In the data rows, zero lies at 4.5, halfway between 4 and 5.
Here are some rows, each followed by its group. Rows of different groups can look alike.
[2 3 2 3 3 7 4 2] qm
[4 2 8 0 6 5 6 6] nt
[3 6 5 3 4 4 5 4] nt
[7 3 2 3 6 6 4 4] nt
[6 5 2 3 5 4 4 4] nt
[7 5 2 3 6 7 5 3] lc
[2 4 4 4 3 5 3 3] qm
[7 4 5 4 8 5 5 3] nt
[4 4 5 3 3 7 5 5] fb
[3 5 3 4 3 3 0 1] qm
[8 5 5 8 5 4 6 7] lc
[6 4 0 2 6 7 4 2] lc
[4 3 4 8 5 3 5 6] fb
[5 5 4 3 5 4 4 4] nt
[5 4 3 3 7 5 5 4] nt
[5 5 2 6 5 4 6 2] qm
[2 4 4 5 3 5 5 3] lc
[4 6 5 4 4 2 1 3] qm
[5 6 5 4 4 4 5 6] nt
[7 9 8 3 2 1 1 7] nt
[5 4 2 2 6 6 5 2] nt
[5 3 3 6 5 5 6 7] fb
[2 4 4 4 3 6 4 4] lc
[7 3 4 3 3 5 5 5] fb
[3 3 7 3 3 3 6 6] qm
[3 6 6 3 3 3 1 4] fb
[3 2 7 7 2 4 4 6] qm
[5 3 5 5 5 1 7 7] lc
[3 7 6 2 3 5 2 4] fb
[1 6 3 5 0 3 3 2] qm
[5 6 5 7 7 3 2 5] fb
[3 2 6 4 5 3 7 4] lc
[1 5 6 5 0 3 3 4] qm
[3 4 6 5 3 4 5 6] qm
[6 6 5 4 4 4 5 6] nt
[3 3 9 2 5 4 7 7] nt
[6 5 4 4 4 5 4 5] nt
[3 4 5 7 3 5 6 5] lc
[6 4 7 8 8 3 4 4] fb
[3 4 5 5 3 6 5 4] lc
[4 6 3 5 2 5 4 3] lc
[5 6 7 5 5 4 4 5] fb
[3 4 4 4 4 4 4 5] qm
[4 4 5 5 4 4 5 5] fb
[3 7 7 3 5 4 2 5] fb
[7 5 2 4 6 6 5 3] nt
[3 5 5 6 4 3 4 6] lc
[3 6 3 2 4 4 4 4] nt
[7 5 6 8 5 3 8 8] lc
[3 5 5 6 3 5 4 5] lc
[4 4 6 4 6 5 5 4] fb
[7 4 4 5 6 6 4 4] nt
[2 4 3 5 4 6 5 2] qm
[5 3 6 6 4 2 7 6] lc
[2 4 6 6 1 4 3 4] qm
[4 5 3 7 5 4 6 4] fb
[8 4 1 4 8 6 4 2] nt
[3 5 3 4 2 6 4 3] lc
[7 5 7 8 5 2 7 7] lc
[2 3 5 5 3 6 2 4] qm
[5 6 4 3 6 6 4 4] nt
[3 5 5 7 4 6 4 5] fb
[6 6 4 3 6 6 3 2] nt
[5 7 4 4 5 4 4 4] nt
[4 7 4 4 4 6 2 4] nt
[7 4 3 4 5 5 4 5] nt
[2 3 5 6 2 5 5 5] lc
[3 2 6 5 5 2 5 5] qm
[4 6 5 7 3 3 4 5] lc
[3 2 5 3 5 6 8 4] lc
[2 1 4 6 2 5 3 4] qm
[7 5 3 4 6 5 5 4] nt
[4 8 5 3 5 6 3 3] nt
[5 3 4 8 5 4 6 6] fb
[6 5 2 5 7 5 5 4] nt
[4 5 6 5 5 5 6 3] fb
[1 2 7 3 2 5 5 6] qm
[4 5 7 6 7 3 3 5] fb
[3 0 6 3 5 5 9 6] qm
[4 5 4 4 1 6 4 3] lc
[4 5 7 5 6 3 5 4] fb
[4 3 6 6 5 5 6 6] qm
[4 5 6 4 5 6 4 5] fb
Which group is nearest to each row below, going by the distance to the group's nearest row?
[1 5 5 5 1 3 3 5] -> qm
[4 7 7 3 3 4 3 4] -> fb
Which other group has its centre nearest to the centre of group qm?
lc
Which other group has its centre nearest to the centre of group nt?
fb
Which group is nearest to each row below, going by the distance to the centre of the group?
[4 1 2 5 2 6 4 3] -> qm
[5 6 4 3 5 6 5 3] -> nt
[2 7 5 8 2 4 3 4] -> qm
Which group is second nearest to each row below, going by the distance to the group's nearest row?
[4 5 4 2 6 5 4 5] -> fb
Which group is nearest to each row below, going by the average distance to the group's rows?
[3 4 4 5 3 3 3 4] -> qm
[3 5 8 5 3 3 4 7] -> fb
[4 2 5 4 5 6 8 5] -> lc
Group fb spreads out most along one direction. Which other group's direction of most spread is closest to that one?
lc
A new table starts here, with new groups. Each row is followed by its group. Groups can overlap.
[5 4 5 3 7 5 5 5] Qm
[3 3 4 5 3 6 5 3] CF
[6 6 2 4 3 6 1 4] CF
[2 5 5 4 4 5 6 4] Dr
[4 5 7 7 5 2 5 5] Dr
[6 4 2 6 2 4 3 3] CF
[4 2 3 4 4 6 5 4] CF
[3 3 3 7 3 6 4 5] CF
[5 4 4 7 2 0 5 1] Qm
[3 3 4 6 4 4 6 5] Qm
[1 5 7 4 5 6 6 6] Dr
[7 7 4 6 3 2 5 2] Qm
[4 4 6 4 4 4 7 4] Qm
[4 1 1 4 6 6 6 6] CF
[3 3 6 4 6 4 7 5] VT
[4 8 6 6 7 5 3 6] Dr
[1 4 7 5 5 6 5 6] Dr
[4 4 5 8 1 1 4 2] CF
[4 8 7 5 7 5 5 7] Dr
[3 6 7 4 4 6 5 7] Dr
[5 4 5 5 3 1 5 1] Qm
[7 6 3 5 3 3 4 2] Qm
[2 3 6 5 4 7 6 7] Dr
[3 5 8 4 5 4 6 8] VT
[6 4 4 0 6 5 3 4] VT
[5 4 5 7 2 0 4 0] Qm
[5 5 4 4 6 6 3 5] Dr
[3 2 3 4 4 3 6 4] VT
[6 2 3 0 6 5 6 5] VT
[7 4 3 4 5 2 4 2] Qm
[6 8 6 6 6 6 3 7] Dr
[5 5 3 6 3 7 1 4] CF
[4 2 5 4 4 3 7 5] VT
[3 3 6 4 6 5 6 6] VT
[6 6 2 5 3 5 2 4] Qm
[5 6 5 4 8 5 3 7] Dr
[7 5 2 5 2 2 3 3] Qm
[4 3 4 5 3 6 6 6] CF
[4 4 7 3 6 3 6 5] VT
[2 5 5 6 2 5 4 3] Qm
[5 3 5 1 6 4 6 4] VT
[3 4 6 8 4 3 5 5] Dr
[1 4 5 5 2 5 3 3] CF
[5 3 4 1 6 5 6 5] VT
[6 5 3 1 6 5 4 4] VT
[4 3 2 4 2 2 4 3] VT
[5 3 1 4 3 6 2 4] CF
[5 3 6 4 5 4 8 6] VT
[4 5 4 8 2 1 5 1] Qm
[4 8 7 4 7 5 4 6] Dr
[6 5 5 4 7 6 5 7] Dr
[5 4 3 5 4 7 3 4] CF
[5 8 7 5 6 4 6 6] Dr
[5 5 6 4 8 6 4 6] CF
[3 4 6 6 4 4 6 4] VT
[2 5 7 4 6 3 5 5] Dr
[5 2 3 4 5 6 5 6] CF
[4 5 5 4 4 4 5 3] Qm
[2 3 3 7 3 6 4 5] CF
[3 4 2 5 4 6 4 4] Qm
[6 5 4 6 2 5 3 3] CF
[4 2 4 6 3 6 4 4] CF
[4 4 6 6 5 5 4 5] CF
[1 4 7 4 4 7 6 6] VT
[4 7 6 6 5 4 4 6] Dr
[6 3 3 2 7 6 5 5] VT
[5 4 4 3 5 3 3 3] VT
[6 6 3 4 4 4 4 5] Dr
Which group is nearest to each row below, going by the average distance to the group's rows?
[6 4 5 2 6 5 8 5] VT
[4 3 3 3 5 7 3 4] CF
[6 7 6 5 7 6 4 8] Dr
Group Dr spreads out most along one direction. Which other group's direction of most spread is closest to that one?
VT
Group CF spreads out most along one direction. Which other group's direction of most spread is closest to that one?
Qm
Which group is second nearest to each row below, going by the average distance to the group's rows?
[2 4 9 4 5 3 6 6] VT
[5 5 2 4 4 4 3 4] Qm
[5 4 2 6 1 4 3 4] Qm
[7 4 2 3 5 1 4 0] VT
[5 6 4 7 3 2 5 2] CF
[3 6 7 4 5 5 4 4] VT
[5 4 5 2 6 6 5 5] Dr
[5 2 2 7 2 5 3 5] Qm
[6 4 3 5 4 2 4 1] CF
[5 8 6 6 7 6 1 7] CF
[4 4 3 6 1 6 2 3] Qm
[4 4 4 3 8 6 5 6] Dr
Which group is second nearest to each row below, going by the distance to the centre of the group?
[2 6 6 6 2 5 4 2] CF
[3 5 5 5 4 7 4 6] CF
[6 5 5 6 3 5 4 5] Qm
Which group is second nearest to each row below, going by the distance to the group's nearest row?
[5 4 2 2 6 6 4 5] Dr
[2 5 8 5 7 2 7 6] VT
[5 2 4 0 8 5 6 4] Qm
Which other group has its centre nearest to the centre of group Dr?
VT
